In the data rows, the value 128 means zero.
Here are some points:
[173 135 159 204 116 216 191  45 120 175 154  69 112 165 128 125]
[145 202 122 107 128 150 119 139 118 136 115 139 161 128 141 134]
[132 108 136 200 118 167 144  83 143 182 124 144 175 116 132 194]
[102 200 115 112 140 163 243  88 122 165 149  66 180 128 114 167]
[130 150 138 154  86 134 110 176 128 120 172  67  68 125 103 163]
[146 160  75 175 132 203 156  85 133 149 143 108 153  92 144 142]
[ 89  79 113 127 112  84 118 117 120  95 124 152 142 105  83 115]
[132 193  64 142  64 152 174  94 172 148 133 144 125 124 128 103]
[164 138 107 132 174 166 100 129  61 140 163 109 125 126 111 153]
[130 141  91 152 118 137 143 141 142 112 123 132  82  96 126 148]
[113 203 105 150 151 191 200  42 154 115  79  93 169 131 115 174]
[105  27 178 114 124  81  89 142 117 126 167 134 111 121 136 146]
[ 78 172 141 120 170 163 129 119 101 149 148 163 121 114 114 135]
[107 129  96 139 148 128 118 113 152 135 134 100 148 101 127 158]
[148  97 140 112 110 134 104 154 118  83 140 138 116 109 127 169]
[ 95 100 132  94 149 117 100 116 121  90 129  83 172  92 113 144]
[215  55  96 108 101 165  84 147 136 140 134 157 103 142 126 119]
[150 146 151  94 175 153 131 139 142  64  74 158 112 115 111 111]
[140 175 120 182 141 101 126 157 122 126 149  61 174 139 117 166]
[122 101 144  74  80 152 110 159 158 104 114 139  95  92 104 145]
[139 114 134  58 120 146 146 116 101  68 115  99  93 165 110 177]
[ 91 110  95 111 197 154 181 139 137 109  93 127 141  96 176 106]
[ 92  87  84 120 131  72 134 164  89 140 136 139 161 115 135 145]
[116  97 152  60 115 145 107 155 120  94  98 181  86 142  98 155]
[136 132 112 121 119  86 118 173 159 131 109 140 101  78 141  85]
[118 100 129  77 179  98 135 142 141 105 141 127  97 128  90 122]
[143  66 126 154 157 138  93 117 116  80 167 130  86 169 141 114]
[136  78 126  84 111 128 104 119 111  67 115 147  81 122 112 138]
[121  82 223  72 121 140  84 134 112  62  77 136 106 145  63 119]
[116 159 150 193  88 201 151 132 112 150 128  82 120 103 173 106]
[121 154 171 179 147 185 120  41 127 173 172 117 171 140 109 150]
[147  97  89 202 116 167 148  54 121 147 142 132 136 163 129 123]
[ 95  77  76  80 149 121  78 191 120 109 119 134  78  50  93  62]
[143  90 140  83 164 139 121 150 153 119 130 108 153 156 136 112]
[138 106 111  90 127  74  92 131 135 109 148 116 144 101 161  75]
[ 98 141 124 107 101  95 128 165 100  90  85  93 105 132 145 132]
[123 180 146 217 102 176 176  88  98 202 159 111 212 117 149 109]
[149 101 160 187 136 167 135  85 135 138 103 144 112 125 136 169]
[136  70  99 167 200 127 109 138 128  94 172  89  84  74 151  80]
[132 103 172 114 104 157 127 188 145  69 148 143  90 153  85 155]
[148 101 143  36 147 142 116 137 123 139 133 119 104 120 130 108]
[101 120 142 127  91 145 104  79 125 142 150 141 113 158 153 159]
[117 116 189 140 122 187  88 174  82 190 116 175  95 119 127 146]
[ 69 224 110 160 153 172 177  69 143 157 171  64 124 134 104 174]
[114 131 159  93 113 172 165 131 111 132 121 110 107 135 161 132]
[110 140 171 210 121 140 143  73 153 104 120 105  78 160 133 199]
[175 130  80 169 112 113 117 139 137 120 145 111 108 132 117 138]
[183 184 127 182 100 235 200  78 136 144 140  87 120 156 118 173]
[165 111 175 100 103  78  99 129 112 119 145 139 139 135  99 132]
[128 158  93 100 159 108 134 159 153 153 101  85 170 109  97 119]
[173  87 107  62 121 129 117  85 126 100  80 169  69  85 152  99]
[118 156  82 142 130  82 136 163 118  81 125 134 186 104 142 103]
[124 166  93 114 139 140 111 125  88 150 140  99 134 125 145 108]
[148 135 167 157 165 134 167 134 146 152 145 150 116 121 171 111]
[125  56 118  87 131  90  90 173 100 100 118 144  47  92 120 115]
[ 95 113 141 118 136  97  39 144 103 125 172 148 105 136 124 102]
[ 91  89 113 165 130  69  98 186 129 196 105 140  82  51 116 125]
[122 153 107 167 156 132 141 131 124 139 164 182 181 138 159 150]
[ 99 190 175 158  82 151 232 115 167 113 150  23 105 166 131 211]
[150  78 129  59 138  89 116 130 125 127 137 187 107  85 140 104]
[116 174 115 207 125 210 182  80 109 166 168  83 136 123 126 159]
[140  83 129 138 166 122  99  90  78 174 125 182 121 161 210 128]
[133 114 131 102  67 111 130 128  93 154 117 144 105  98  92 111]
[111 101 107 102 140 116  61 141 100 122 166 134 119 128 120  86]
[150 143 110 165 187 201 180 103 106 142 126 181 124 114 138  94]
[132 108 145 173 130 125 158  99 131 135 156  91 156 143 102 116]
[159  98 136 116 108 103 114 148 175 146 150 113  95 156 108 151]
[115 118 161 213 136 121 137  91 118 163 184 108 196 126 152 163]
[146 164 153 187 119 184 186  86 121  93 165  92 127 165 131 100]
[116 133 150 149 158 182 145 117 138 154 122  85 188 130 167 156]
[114 119  98 137 149 121 109 128 136 135 148 155 146 120 122  69]
[174  76 140 104 144 131 121 172 123 137 122 181 120 102  97  95]
[137 181  83 141 137 133 127 141 177 142 135 103 153 124 153 169]
[145 107 109 117 164 136 105 130 113 118  67  86  87 162 135  65]
[ 60 144 145 138 170  94 119 171 150 138 117 101 133 115 111 139]
[ 96 154  87 192 164 109  88  68  96 148 148 146 161 107 154 152]
[123  90  74 140 104 145 135 161  69 147 120 140 143 117 131  76]
[149  70  67  67 166 100 102 199 160 136 153 168 139 111 183  69]
[140 113 101  94 120 112 117 112  84 138 154 118  80 113 156 148]
[101 163 135 187 156 129 160  71 103 183 149  81 173 164 142 117]
[109 170 141 112 106 106 114 116 124 113 126 178 122 201 126 155]
[132  69 186 103 132  85  90 149 132 135 151 135 110 149 112 134]
[179 137 120 109 128 147 120 143 165 107 168 153 125 196 132 109]
[187 123 123 152 139 138 177 110 101 117 106 199 216 142 103  97]
[115 133 118 152 147 113 118 124 134 165 148  77 114 115 122 137]
[108  94 149  57 123  77  98 173 104 147 141 146  93 126 121 118]
[113 155 167 176 151 133 147  82 125 143 183 148  91 141 132 236]
[206 108 182  88 130 104 173 107 148  75 117 135  93 121  97 152]
[ 67 116 117 137  69 107 147 160 164  90 169 150 109  95 112 100]
[ 87 154  87 168 174 141 103 136 111 152 106 134 140 116 155  99]
[163 148 159 161 132 169 171  43  68 162 132  92 144 127 152 128]
[129  83 154  30  88 125 171 156 125  93 106 139  99 171 177 141]
[168 161 114 176 128 174 170  85 127 162 126  98 155 156 126 129]
[167 162 176  77 128 190 132 126 140  96  96 161  75 141  70 136]
[169 129 122 183  68 156 158  61 126 121 110  89 174 165 137 161]
[125 132 116 121 150  77  86 154  81  83 138 143 109 148 127 115]
[ 93 108  70 125 144 112  94 200 126 101 129 113 133 128 155  90]
[173  91 156  67  99 103  94 155 159  82 168 119   0 136 101 150]
[152 120 134  99 137 116  55 160 122  87 117 119 115 112 106 124]
[118 150 144 196 139 143 109 100 150 134 153  76 157 170 145 135]
[ 82 121 164  79 113 145 153 141 130 144 102 166  98  72 131 133]
[151 121  97  87 122 138 117 137 171  88  81 109 104  88 178  80]
[126 218 167 150  51 146 182  82 137 121 101  92 116 167  99 187]
[110 133  68  94 180 122 117 191 176  93  67 182 118 104 138 126]
[146 116  92 186 136 123 177  79 121 114 115 112 126 142 116 147]
[140 161  98 130 158 110 145 133 142 192 114 135 154 185  89 116]
[119 135  81 113 157 133 111 128 104 165 134 152 205 152 148  68]
[170  65 126  93 137 136 130 138 144 137 150 104 103 154 138 133]
[129 210 166 218  46 171 154  47 156  69 207  71 157 143 137 192]
[129 177 149 171 110 158 163  63 150 159 135  74 173 156 152 182]
[137 193 145 149 105 179 183 101  88 130 151  90 148 104 109 158]
[116 105 116 133 140  86 121 121  99 127  87 111 154 147 164  84]
[117  62 123 146 127 113 132 114  95 145 151 128 121 129 151 170]
[113 239  95 210 117 177 152  58 131 125 147  92 167 117 167 134]
[138 105 117 122 117  78  91 158 126 163 124 140 136 137 164 142]
[108 173 140 129 112 170 162 138 133 148  76 159 133 159 122 128]
[ 89 118  97 126 152  75 115 159 160 100 117 140 126 119  82 167]
[140 161 113 114 134 125 139 115 150 132  79 143 161 111 125 122]
[ 94 153 134 120 187  81 143 189 124 149 119 130 177 130 121  73]
[101 116  96  82 181  62  78 115  96 102 149 116 116 126 173  48]
[175  99 171 105 122 110  84 197 141  95  93 133 116 134  89 130]
[155 123 149  87 147 116 109 160 122  80  90 181  83 161 123 109]
[128 164 159 193 105 128 175  38  89 144 174  44  96 113 130 186]
[136 189 148 182  87 167 188  95 169 126 166  71 127  99 128 180]
[166  98 179  81 107 179 142  89  96  95 121 131  50 138  79 137]
[111 139  93  93 160 108  78 142 149  79 127 140 141  96 132  83]
[136 124 107 172 144  99 125  67 137 126 159 101 166  89 153 110]
[143 119  92  97 132 100 121 194 141  56 152 125 126 133  82  73]
[157  94 103 160 187 128 107  97 194 147 117 154 136 100 135  43]
[ 50 120 112  62 153  48 107 182 117 120 131 134 138  96 113 133]
[162 135 102 130 185 145 167 121 131 126 148 154 116 127 166 129]
[122 110 153 190 114 151 160  60 127 156 161 108 132 174 133 168]
[167 137 113 130  98 146 160 109 195  93  84  66 102 131 114 156]
[131 173 128 243 100 183 199  50 162 188 156  43 110 143 129 209]
[ 95  87 148 149 163  84  77  99 103 130 142 170 150 100 151  97]
[111 142 104 120 140  89 102 172 131 121 149 124 159 109 146  92]
[ 93 176 119 170 127 163 152  56 126 145 141 136 190 104 149 131]
[131 153 106  91 128  71  74 182 180  90 118 160 114 107 164  86]
[117 184 144 161 132 117 152  48 119 117  89 117 153 137 129 151]
[124 157 132  58 110 116 168 147 139 101 119 134 109  74 148  39]
[119 108 106 126 155 103  75 148 121 116 127 141 113 141 126  96]
[ 99  98 115 164 166 100 108 110  82 182 146 117  97 105 118 109]
[143  86 122  87 163 108  66 143 124 163 108 148 110 159 121  80]
[104 127 177 174 155  95 144  97  94 157 142 135 200 151 129 118]
[122 114 141 118 141 118  98 136 124 112 192 132 121  87 183 115]
10 more points follow, each with its number after it:
[145  53  98 147 172  48  55 160  78  65 131 172 106 106 109 119] 0
[ 94  95  71  69 148  62  90 216 151 127 112 164 128 123 101  62] 1
[100  82 164 101  88 134 138 160 142  88 140 174 135 132 129  70] 2
[ 91 117 153 121 153 101  85 147 170 105 119 160 150 119 142 136] 3
[121 129  95 194 116 124 180  70  89 138 107 132 177 182 133 157] 4
[123 130 152  88 111 106 105 161 129  74 108 130  86 140  92 149] 5
[ 93 130  38  91 130 112 124 206 113  65 139 175 133 131 103 146] 6
[166 107 118  89 106 155 170 166 171 103  81 128  87 100 109 145] 7
[111 162 176 189 129 163 191  84 121 155 114  61 139 126 123 195] 8
[130 106  90 132 120  90 150 189 161 111 159 157 115 105 149  70] 9
Which of these numbered points is nearest to each point below, looking only along the 5 directions in which the first points spread most? Its number follows each.
[142 129  91 202 165 151 132  67  96 187 124 143 207 120 149 129] > 4
[147  53 112  88  80  50  44 169 103 143 136 144 129  78 103 113] > 0
[ 94 196 197 196   6 161 201  47  90 142 128  57 107 138 115 185] > 8
[ 94 115 137  60  79 100  67 139 134  45 104 140 102 154 120 172] > 5
[140 107  96  99 147  81  83 144 137 137 128 129 123  34 193 108] > 9
[112  57  95 144 134  92  85 164  33 130 170 159 129 153 139  66] > 0
[144 110 151  60 149 111 106 122 136 118 110 192  91 131 102  77] > 2
[112 138 112  76 155 108 123 166 154  82 143  83 165 102 106 109] > 6
[134 117  87 117 141  97  89 182 140 129 139 151 143 113 170  77] > 9
[120 115 127  64 143 148 174 133 168  30 123 116  72 107  48  73] > 7
[156  89 138 102 170 133  95 196 132 155  92 152  90  89 129 147] > 2
[144 158 145 188 138 146 143  99 107 192 117 156 165 116 136  97] > 4
[166 105 131 122  73 130  85 177  92 111  83 144  98 136 111 102] > 2
[127  76 101  76 114  60  97 169  86 137 182 206 136 125 138  83] > 0
[170 123 133 102 102 184  96 152 157 102 114 106  54 114 131 102] > 7
[141  92 118  79 138  70  98 195 139 126 101 164 157  79 107  62] > 1
[138  56 176 110 157 117  41 155 139 129 101 119  62 132 156  61] > 0
[113  85 136  92 148 128  99  97 153 104  96 149 108 146 117 139] > 2
[171 255 172 165 120 158 231  94 213 136 167  16  75 142 103 207] > 8
[ 84 198 161 219  67 213 252   0 143 141 201 105 112 156 117 255] > 8
[175 184 188 177  46 184 232   1 181 143 156  64 136 160  95 196] > 8
[139 141 140 189 122 139 146 113 116 160 108 140 176 132 183 173] > 4
[143 141 109 177  94 121 140  96 137 171 122 160 184 147 147 127] > 4
[113 189 157 168  60 199 188 102 130 106 143 103  96 153 108 225] > 8
[ 94 136 100  60 176  55 100 157 172 103 115 178 170 140 125  33] > 1
[108 166 104  94 134  39  99 206 115  63 119 135  60 140 130  83] > 6
[ 94 147 103  96 124  73  96 182 162 139 130 128 120  93 131  95] > 6
[155 120  84 160 155 145 155  62  80 150 190 170 157 170 128 147] > 4
[161 148 140 156 126 181 177 108 102  90  87  90  74 122  77 133] > 7
[149 196 192 207  69 232 210  45 172 122 159  52 136 149  76 216] > 8
[ 98 104  70  62 116 103 101 202 133 148 109 159 127  75 157  59] > 1
[101 125 125 218 152 152 171  82 107 149 113 164 239 145 135 128] > 4
[ 74  86 124 111 110  89 113 132  97 144 125  81 151 157 149 182] > 3
[120 233 230 200 109 207 187  42 150 149 133  97 138 151 125 239] > 8
[104  94 174 106 104 145 113 167 147  83  97 132  77 111  94 142] > 5
[133 102 104 125 115 106 117 189 146 135 114 155 125 106 149  53] > 9
[106 184 179 178  93 167 194  99 143 119 147  96 151  99 102 193] > 8
[104 133  77  82 173  91  80 174 150 123 138 152 169 103 123  63] > 1
[ 87 127  99 200 134 153 169 118 133 205 125 137 157 133 137 108] > 4
[106 140 116  63 112 103  84 163 122  92 116 185 123  57 104 143] > 6
[145  63 120  61 132 129 114 173 175 108 147 189 119 141 120 102] > 2
[135  82 161  87 133  38 121 168 103 114 123 123  68  90 168  94] > 0
[112  88 125  98 138 111 107 173 149 157 129 126 127  79 154  75] > 9
[171 121 150 105 113 108  99 190 112 100 106 156 140 116 143 108] > 2
[108 114 126  54 166  95  68 180 184 125 112 114 100 102 139 108] > 6
[104 129 136 100 103  86  65 153 141  40 132 117 122 128 140  88] > 6
[149 106 111 101 155  86  85 208 149 106 108 131 179 134 106 108] > 6
[147 127 149  72 112 125  91 186 127  75 137 107 100 130  82 129] > 5
[176 134 210 111 153 170 162 124 193  73  73 137  56 167 124 124] > 7
[115 132 138 127 150 108  89 153 128 140 122 178 176  90 137 166] > 3
[138  86 182  73 115  93  66 189 186  81 129 111  66 127  95 137] > 5
[133 108  92 156 152 155 158  91  99 143 132 138 162 168 136 145] > 4
[ 93  50 128 122 170 110 101 152  95 165 147 193 127 122 149  93] > 0
[130 110  74 101 175 150 113 164 132 137 124 130 125 111 152 109] > 9
[101 134 104 158 153 143 155 110 110 188  98 110 156 172 126 138] > 4
[158 136 135  80 122 142 138 172 164 112 110 128  69 117 115 118] > 7
[ 80 106 118  74 173  61  67 170 144 192 102 207 173 116 180  81] > 1
[100 111 110 190 125 189 170  89 109 108 153 170 188 146 153 182] > 4
[138  77 159  87  66 110 113 118 132  80 151 127  88 132 107 188] > 5
[150 114 122 108 127 144 122 147 156  25 128 127 102 142 100 112] > 7
[ 73 142 112 128 101  82 109 174  78 172 155  91 133 178 161 166] > 3
[167  95 124  86 136 146 153 119  94  95 128 145 157 144 137 104] > 2
[161  79  80 115 143  54  58 177 104 165 136 136 156  76 107  50] > 0
[130 115 130 107 133 108 130 147 143  85 107 190  90 120 131 136] > 2
[193 123  82  98 166  77 120 140  93 130 120 103  93 119 121  71] > 9
[131  81 176  77 122  97 118 186 155 154  81 160 105  93 101  66] > 2
[ 89 146 124  63 130  96  91 163 127  90 102 147 122  98  91  51] > 6
[ 91 150 120  41 125 105  91 175 114 130 124 138 111 105 108 134] > 6
[152 146  84  91 130 126 122 145 118 156 105 101 101  92 132  82] > 9
[143 141 173 123  81 150 115 163 162  86  69  62  90 114  97  99] > 7
[108 138 192  70  79 150 135 161  98  93 148  64  66 130 112 174] > 5
[ 90  91  89  56 140  89  92 174 147 144  76 134 136 107 118 154] > 6
[ 94 110  58 212 146 164 176 108 138 140 108 160 226 141 157 155] > 4
[ 67 117 140  79 127 108  93 188 130  92 116 141 107 133  85  83] > 6
[112 142 185  92 102 132  93 159 129  78 136 140 123 105 172 195] > 5
[146 155  64 155 170 146 131  67 130 189 174 129 165  95 161 137] > 4
[129  87 173  69  95 120 113 155 106  77 130 109  81 109  80 120] > 5
[117 118  87  89 173 109 102 196 141 136 111 149 146 119  85 108] > 6
[114  73 149  89 122  58  76 198  71 112 162  97  94  83 118 161] > 0
[107 129  82 147 112 112 134 127 159 123 136 140 113 125 128  92] > 9
[174 154 128 125  96 149 140  87 158 128 115 145  77 107 122 123] > 7
[ 74  81 147 133 175  53  81 179 112 116 187 182 141 133 115  78] > 0
[128 159 123 124 172 100  77 171 154 108 148 100 121 133 117  69] > 9
[113 167 154 161 112 190 163  61 174  93 145  67 112 157 130 207] > 8
[122  57 147  90 175 142 105 176 107  76 101 167 136  95  87  94] > 2
[112 152  56  96 169 148  83 177  96 117  60 156 148 132 133 106] > 6
[102  58 108 140 137  65  71 155 110 180 122 175 160 136 135  95] > 0
[125 144 111 208  57 153 142  36 162 143 124  91 135 209 133 232] > 8
[ 58  99 138 115 132  81 107 153  70 111 104 136 147 159 102 149] > 3
[127  59 125 158 119  93  84 162 116 125 126 119 116 132 152  93] > 0
[156  82  72  99 134 116  69 146  49 157 140 164 148 144 144  82] > 0
[163 108 132  83 169 129  90 112 110 130 121 167 130 134  69 129] > 2
[113 165 165 137 109 176 126  71 113 165 142 115 190 147 144 113] > 4
[117 137 121  76 158  80  79 207 127 138  96 140 137 121 116  59] > 1
[159 150  72 188 154 172 149  37  99 211  99 136 119 157 178  49] > 4
[140 115 116  55 133  98 133 123 108 137 135 122 110 167 105 123] > 2
[170 127 115  94 117 164 163 114 115 141 119 139  54 122 106 137] > 7
[117  95 183 101  97 135 179 151 117  83  71 115  81 103 120 187] > 5
[141 107 129 107 117 129 105 167 116  73  81 168 100 134 120 132] > 2
[102  78 123 138 169  74  85 165 124 137 119 162 139 105 113  66] > 0
[107 196 140 168 142 194 120 101 113 191 128 149 196 153 112 124] > 4
[149 150 160 125  83 191 163 122 113  84  95 151 105 162  87 162] > 7
[124 116 101 153 139 149 181  75 126 169 154 135 148 166 130 118] > 4
[119 186 158 238 127 235 212  23 134 142 201  61 128 152  98 242] > 8
[115 159 108 173 153 212 115  93 113 140 191 130 170 154 136 140] > 4
[138  96 160  55 115 178 152 118 177  74  80 149  76 160 104 142] > 7
[142 176  44 139 172  90 101 122 134 121 125 159 179  83 160  72] > 9
[149 116 101 101  82 132 142 125 158  85 120 105 135 130 119 158] > 7
[ 91 125 109  65 161 163  90 209 134 117  88 141 115  93 135  70] > 6
[134  87 110  92 126  95 121 176  83 137 104 141  85 113  91 110] > 2
[107 137 105 192 172 144 171  72 128 144 137 131 159 124 118 138] > 4
[115  57 100 139 140  94  66 157 164 159 132 111 103 138 155  91] > 0
[ 59 138 130 142 162 119 112 153 110 186 112  94 129 133 142 114] > 3
[141 139  78  70 176 108 115 172 103  74 148 164 156  99 105  86] > 6
[159  84 128  42 110 120  59 127 123  72 117  56  73 179 112 141] > 5
[ 91  87 145  87 112  61 114 154 176  80 147 103 100 128  92 154] > 5
[175  58 177  44 119  94 119 160 103 102 118 172 146 151 125  29] > 2
[137  94  83 139 141  60  74 188 104 163 163 108 113 119 109  54] > 0
[120 138 122 165 122  67 135 144 133 116 151  93 151 174 120 131] > 3
[122  69 149  71 157 112 114 164 131 118 119 145  71 141  95  85] > 2
[149  98 105  75 180  56  95 163  98 151  79 140 146  77 135 109] > 1
[179 122 144 138 101 139 141  81 146 112 155 121  80 122 107 142] > 7
[171  89 144  59 102 144 100 119 112  87 144 161  99 132 140 111] > 2
[ 98 110  52  96 149  64 128 166 137 147 154 145 104 158 180  98] > 9
[165  95 117 113 124 103 123 192 123 107 133 212 123  94 136 113] > 2
[149 116  92  73 129 105 112 182 148 120 100 141 145  92 121  89] > 6
[102 140 164 136  73 132 105 186 114  62 165 148  90 152 116 131] > 5
[106 125 147 121 152  91 119 112 122 121 160 150 173 123 164 116] > 3
[132 164 103 134 128 122  91 202 189 128 150  82 106 112 136 103] > 9
[152 139  90 182 157 149 152 105 110 176 115  99 201 144 130 159] > 4
[182 105 115 106 156  66  38 156  98 115  93 196 173  94 103  84] > 1
[118 183 120 200 139 138 116  80 132 143 142 119 164 164 137  88] > 4
[107  77 129  79 141  76  81 140 103 152  67  95  94 113 170  80] > 0
[170 238 150 146  39 228 232  48 198 111 136  47 135  93  97 255] > 8
[135  84 124  98  93  99  96 127 119 117 122 137 103 120 113  97] > 2
[ 83 155 134  74 216  77  83 211 128 152 108 160 168 106 144 103] > 1
[155 194 145 204  84 237 200  29 143 133 155  15 128 132 123 202] > 8
[ 76 143 111  70 143  87  99 159 107 165 169 102 122 130 133 138] > 3
[179 132 140  53 138  95  77 162 145  69 116 123  76 139  80 139] > 5
[ 81 129  82  90 148  99 127 195 147 128 168 139 104 117 191  77] > 9
[146 149  95 115 119 101 124 182 120  81 109 143 169 159 145 100] > 6
[177 162 159 191  52 208 204  68 178 154 125  59 133 153 107 205] > 8
[ 90 137 108 155 112 123 106 149 138 145 123 149 150 132 171 143] > 3
[190 159 160  96  96 136 127  98 164 121 139 125  87 154 124 150] > 7
[109  52  76 125 146  77 111 174  94 105 100 146  87 122 136  61] > 0
[114  60 103 123 136 104 103 133  97 135 119 184  99 104 135 103] > 0
[161  86  67  95 134  94 123 167  93 126 153 159 127 105 140  47] > 9
[142  84 116 153 147  77  60 207 146  98 188  68  88 106 121 169] > 0
[124 155 114 135 131  51 101 103 131 150 132 138 142 141 166 126] > 3
[120 105  80 128 128  81 121 140  70 130 131 134 149 151 113 127] > 3
[ 76 150  93 202 162 173 191  70 109 184 170 132 184 147 146 111] > 4
[ 70 182 101 189 156 154 140  39  79 186 129 142 191 149 190 135] > 4
[113 105 132  91 145  98 115 127  92  57 137 197 111 108  82 104] > 2
[146  65 143  99 152  92 109 115 156 114  92 130 139 137 169 103] > 2
[136 217 124 207  76 233 220  59 168 134 172  36 128 148 133 214] > 8
[177 117 149 102 155  83  80 178 132 181 149 140 100  97 163  78] > 0
[ 88 135 125 155 169  70 118 146 106 141 148 124 211 103 132 112] > 3
[159 149 172 185  84 142 175 113 180 131 191  71  84 157 127 228] > 8
[132  82 100 112 153  76  74 154 128 118 121 142 132 152 130  94] > 0
[131 243 156 169  65 211 215  60 141 141 130  60 154 146 110 214] > 8
[140  88  99 128 126  84  76 130 122 135 144 116  94 118 113 126] > 0
[ 88 140  79  45 163  92  95 227 166  87 114 129 171 120 152  72] > 1
[154 133  79 128 153 115 122 167  98 137 104 137 146 114 121  82] > 9
[146 156 141 158 135 134 132 133 157  19  78 139 128 126  76 146] > 7
[115  85 125 108 176 119  53 118  97 152 134 197 134 113 106 104] > 0
[123 106  74 116 169  79 136 179 157 103 113 181 191 115 143  68] > 1
[106 132 138  85 130 100  90 134 153 140 149 154 136 120 128 116] > 3
[137 151 136  61 112 107 123 154 124  95 107  99 116 135 103 130] > 5
[140 106 209 255  64 244 195  18 141 110 134  46  96 152  73 255] > 8
[140 114 151  96 105 164  76 143  93  60 141 109  66 140 122 157] > 5
[120 175  93 117 134 124  99 163 159 153 111  83 125 150 143  42] > 9
[110 124 136  61 115  64  62 186 139  70 135 163 114 115 177 103] > 1
[127 152 109 181 130 157 130  76 109 138 114 143 134 114 146  98] > 4
[147 122 108 152 104 151 164  71 148 180 122 145 154 135 170 122] > 4
[143  95  97 108 156  90 123 159 171 127  65 137 120 131 135  55] > 9
[171  95 149  84  99  71 110 187 132 123 111  88  66 101 124 129] > 5
[112  81 110  90 150  83  90 141 110 117 124 176 116 146 134  74] > 0
[153  98 111  87 145 172 158 131 127  86 155 153  76 142 104 122] > 7
[117 201 151 178 112 193 205  71 161  97 176 145 139 170 123 200] > 8
[149 126 150 150 115 163 145 141 165 107 180 133 111  98 123 124] > 7
[145 102  98  81 178  47 120 196 116 149 105 157 110 136 129 121] > 1
[140 170 144  90  72 106 158 135 172 115 151  49  68 120 124 126] > 7
[148 104 129  62 158 165  92 173 143  85 104 157 115 129  99 137] > 2
[103 112 134 150 129 146 149 148 155 149 112 133 143  91 162  55] > 9
[162 209 154 192  70 199 180  98 165 116 156  68  76 102 129 205] > 8
[109 119 163 214 153 180 115  85  74 176 173 139 171 122 145 160] > 4
[ 92 135  89 182 118 174 180 110 106 131 145 118 200 140 134 115] > 4
[163 121 115 115  94  83 107 171 119 104 110 174  94 100 148 138] > 2
[141 217 151 197 132 148 224  54 120 135 150  80 144 122 131 191] > 8
[155  39 117 119 161 170 215 146 105 120  95 161 110 176 155  87] > 2
[114  90 152 153 114  81 142 126 128 128 124 119 165 117 135 149] > 3
[172  81 173 109 108 174  95 121  99  99  96 149 109 161  91 126] > 2
[145 101 170  46 114 113 117 198 137  95 119 142  87 110  87 118] > 5
[ 83 213 155 181 130 190 204  60 170 111 138  84 157 144 111 189] > 8
[149 107  80  79 137 103  84 202 133 172 139 120 121 138  94  74] > 9
[128 104 171  72 156 129 121 147 190  99 133 113  71 140 133 138] > 5
[106 166  96 120 128  46  64 181 131 154 116  83 137 107 109  76] > 6
[186 123 130  44 129 120  94 129 154 139 128 130  84 155 119  91] > 2
[149  86 112  96 127 114  83 163  96  95 111 165  58 121 107 123] > 2
[119  93 133 104 124 149  95 122 161  90  89 154  86 110 140 133] > 2
[131 100 161  49 109 137  80 122 116  24 109 140  49 117 139 164] > 5
[157 194 159 210  67 229 224   3 139 121 149  70  60 114 109 196] > 8
[131 108 122  62  73 144 113 131 134  88 116 129  70 112 110 184] > 5
[153 162 207 255  76 198 204  20  98 153 138  77 141 141 111 248] > 8
[127 208  30  71 112 144 112 160 118 133  82 179 148  93 114  66] > 6
[134 158  64 106 160 121 152  99 137 181 146  72 150 102 112  81] > 9
[123 114 118  47 124  82 129 177 122 136  99 135 123 126  97  79] > 6
[140 120 141 154 161 179 141  76 106 136 128 118 164 125 141 171] > 4
[120 156 123 147 124 187 106  81 107 125  98 126 185 126 150 169] > 4
[127 119 170  68  98 151 152 170 166 103 128 138  77 165 113 167] > 5
